In the rows, zero is written as 128.
One turn moves each row of this set onto another row. After a few examples, where does it send each row asked below?
tuli: [ 79 145 147 124 143 143 156 116 142 146 133 117 131 109 131]
Sano: [ 79 150 144 115 143 136 150 127 143 149 131 124 120 112 124]
Tubo: [188 142 153 115 161 132 140 134 131 143 129 144 157 122 117]
dat: [185 127 138 114 122 148 131 120 118 131 129 113 166 131  98]
Zaru: [137 133  99 119 113 125 151 137  72 151 118 122 161 119 126]
Sife: [189 142 153 115 161 130 140 135 131 142 129 143 156 122 117]
Vebor: [ 78 149 144 116 143 143 149 126 143 151 133 129 122 114 119]
muf: [ 71 145 135 112 119 127 145 124 144 128 120 142 146 120 118]
Soru: [184 132 135 107 121 147 126 128 120 137 130 123 158 134  88]
ropa: [189 140 153 117 161 130 142 133 130 141 129 140 158 120 121]
Dap: [ 72 146 136 112 121 118 146 125 144 127 119 136 142 118 124]
dinaz: [ 72 142 138 116 121 121 149 119 143 124 119 131 149 116 128]
Guf: [188 140 153 117 161 135 141 132 130 142 130 142 160 122 117]
tagaz: [ 80 148 146 118 144 134 152 124 143 146 132 120 122 111 129]
Mapek: [189 141 153 115 161 129 141 134 131 142 129 142 156 121 120]
Mupa: [ 73 144 137 114 120 118 148 122 144 125 119 133 145 117 128]
savut: [185 136 133 100 124 135 122 138 123 140 128 127 146 135  87]
pib: [188 139 153 117 161 134 142 131 131 141 130 141 161 121 118]
rupo: [137 134 100 119 113 120 151 138  72 151 117 120 159 119 129]
sisa: [188 141 152 116 161 134 140 133 130 142 130 144 158 123 116]
fomu: [137 138  97 113 114 117 146 147  74 154 117 127 150 121 122]
bul: [135 138  97 113 113 123 146 146  73 155 117 129 153 122 119]
Govul: [ 71 142 137 116 118 131 148 118 142 126 121 137 152 119 122]
dotok: [ 78 145 145 121 140 152 152 118 141 149 134 125 132 113 120]
Tef: [189 139 153 118 161 132 142 131 131 141 129 140 159 121 120]
Vubek: [ 79 144 146 124 141 149 154 116 141 146 133 120 133 111 126]
kurob: [ 80 145 147 121 144 136 155 120 142 144 131 116 126 110 132]
zeruv: [188 127 141 114 127 121 137 123 121 125 124  97 157 126 119]
finu: [137 137  98 114 115 114 148 146  74 152 116 123 151 119 126]
biti: [136 134  98 118 112 129 149 139  72 153 118 126 160 121 122]
Dodi: [137 136  99 116 114 115 150 142  73 151 116 120 155 119 130]
til: [187 125 141 117 125 137 137 117 119 126 127 103 166 127 112]
paruf: [136 136  97 116 112 127 146 142  73 155 118 129 157 121 118]
neluk: [188 132 140 107 130 109 133 133 123 127 123 100 145 127 118]
reso: [ 78 148 143 118 141 150 150 122 142 150 133 129 127 114 117]
Kobu: [188 136 137 100 129 108 127 141 124 132 123 111 137 130 108]
nuno: [186 139 134  97 127 119 123 143 124 138 126 122 137 133  95]
fol: [ 72 141 138 118 119 127 149 116 143 125 120 133 152 118 126]
Bufal: [ 71 143 135 114 118 131 146 121 142 128 122 140 150 120 118]
gizo: [ 71 146 135 111 120 122 145 126 144 128 120 139 143 120 121]

Kobu goes to nuno
Tubo goes to sisa
Now these:
gizo goes to muf
biti goes to Zaru
Vebor goes to reso

One turn moves each row of this set onto another row. After a few examples, where does it send each row asked below?
sava: [151 144 143 123 161  98 125 152  82 137 143 142  85 150 105 105 118]
febor: [139 153 154 119 141 114 122 152  84 152 135 138  74 150 112 100 126]
dibid: [ 99 134 130  99 147 116 143 124 102 143 149 134 147 148 131 122 135]
vis: [112  88 109 142 144 132  81 157 133 110 150 146 113 124 141 111 128]
kem: [104 161 119 101 158 114 121 150 129 146 162 105 120 153 119 128 130]
rem: [116 102 121 115 121 149 115 158 132 122 149  93 106 148 136 104 165]
Benoz: [138 153 147 122 138 131 120 157  81 155 126 139  77 150 102  95 133]
pof: [146 149 141 116 155 109 121 156  78 145 133 137  79 153 114 102 119]
Ket: [100 153 122  99 153 119 128 143 122 141 160 109 134 161 120 132 126]
movo: [138 130 125 125 169  86 125 148  87 124 146 135  93 144 104 110 106]
keto: [117 176 143 166 136 126 127 149 103 123 161 155 130 138 130 121 126]
nas: [110 101 120 115 123 146 114 155 135 125 148  94 105 150 140 105 164]
zeri: [102 141 114 164 101 151 111 153 130 121 133 127  91 150 138  82 150]
Konar: [104 162 136 167 142 129 113 148  88 135 159 161 117 134 136 125 111]
buse: [139 118  84 141 127 110 108 129  85 129 151 146  90 170 105 121 160]
fur: [123 123 122 156 130 148 135 126 111  94 130 170 105 141 137  82 128]
nusas: [129 170 152 159 129 124 139 148 113 111 159 135 131 127 129 111 137]
vetar: [128  97 100 168 135 150 108 129 117 117 132 152 115 148  99 104 164]
Vadar: [103 117 120 135 117 142 130 125 116 120 144 145 142 137 144  81 112]
dato: [145 146 141 117 163  99 119 154  88 135 138 135  83 147 110 108 110]
mizel: [103  91 131 114 161 147 105 159 101 138 145 153  71 160 115 106 125]
deve: [ 95 127 134 141 164 148  99 154  95 119 127 161  83 137 129  90 107]
tanat: [116  97  93 138 141 143 100 157 104 134 118 159  96 152 106 113 173]
Vun: [117  91 107 132 116 128  98 127 109 104 128 147 106 130 123  80 128]
kedip: [105 152 103 118 158 123 108 171 147 133 148 110  99 159 100 132 136]
bigal: [104 151 123  92 151 116 132 136 108 147 160 119 137 157 120 129 135]
Fudiv: [ 81 100 117 122 146 140  88 137 127 126 119 162 100 144 127  96 135]
Vug: [101 139 117 168 103 149 111 152 130 117 137 125  92 148 141  83 151]
vit: [127 124 116 163 157 138 132 149 121  94 124 160  72 153 123  86 148]
Kila: [102 147 131  95 147 116 134 135 115 142 158 114 143 151 121 125 130]
Gitok: [122 167 151 169 134 126 134 155 103 120 158 146 134 134 129 106 129]
tefe: [112  91 113 103 153 114 114 172 120 110 149 125 111 141 132 115 107]
Lila: [114 175 147 164 134 127 123 154  99 129 155 154 127 131 133 111 121]
napu: [134 151 137 127 123 153 111 147  85 157 124 141  75 150 110  95 144]
dosev: [141 159 148 161 125 133 141 149 123 114 154 131 139 130 121 109 139]
rine: [125 100  76 148 134 138 102 145 137 129 133 147 113 158 119 131 155]
tipur: [151 137 139 152 125 132 144 152 135 114 149 129 139 131 122 101 159]
kiseg: [ 94 130  77 152 112 151 119 151 122 125 168 130 116 151 132  96 144]
sasa: [124 114 130 142 155 133 105 160 133 118 123 118  59 154 126  85 150]
damu: [122  79 124 106 145 149 123 157 114 140 154 129  86 165 127 118 154]
zin: [106 128 117 153 164  98 115 123 121 147 156 164  99 174 120 129 162]
paf: [126 117 129 143 160 137 106 162 138 118 123 120  61 155 125  87 149]
febob: [135 119 110 152 158 111 109 131  87 129 179 141 115 139 128 129 175]
Dabat: [108 159 110 104 158 121 120 164 138 144 150 108 116 156 115 135 132]
divu: [135 117 115 167 150 129 107 148  99 131 164 164 112 151 129 134 181]
fevab: [102 126  99 143 156 116 120 120 123 131 144 157 115 179 106 122 179]
Rubuv: [100 109  78 123 137 129 117 163 129 115 171 129 132 140 137 105 127]
mik: [115 135 101 138 119  98 121 119  78 122 146 156  96 163 116 126 165]

Vug goes to sasa
damu goes to kiseg
kedip goes to tipur
Now these:
Rubuv goes to fur
Fudiv goes to vis
Gitok goes to pof
vetar goes to tanat
keto goes to sava
rem goes to zeri
deve goes to tefe
nusas goes to febor
Konar goes to movo
Dabat goes to dosev
mik goes to zin
Kila goes to Lila
divu goes to buse

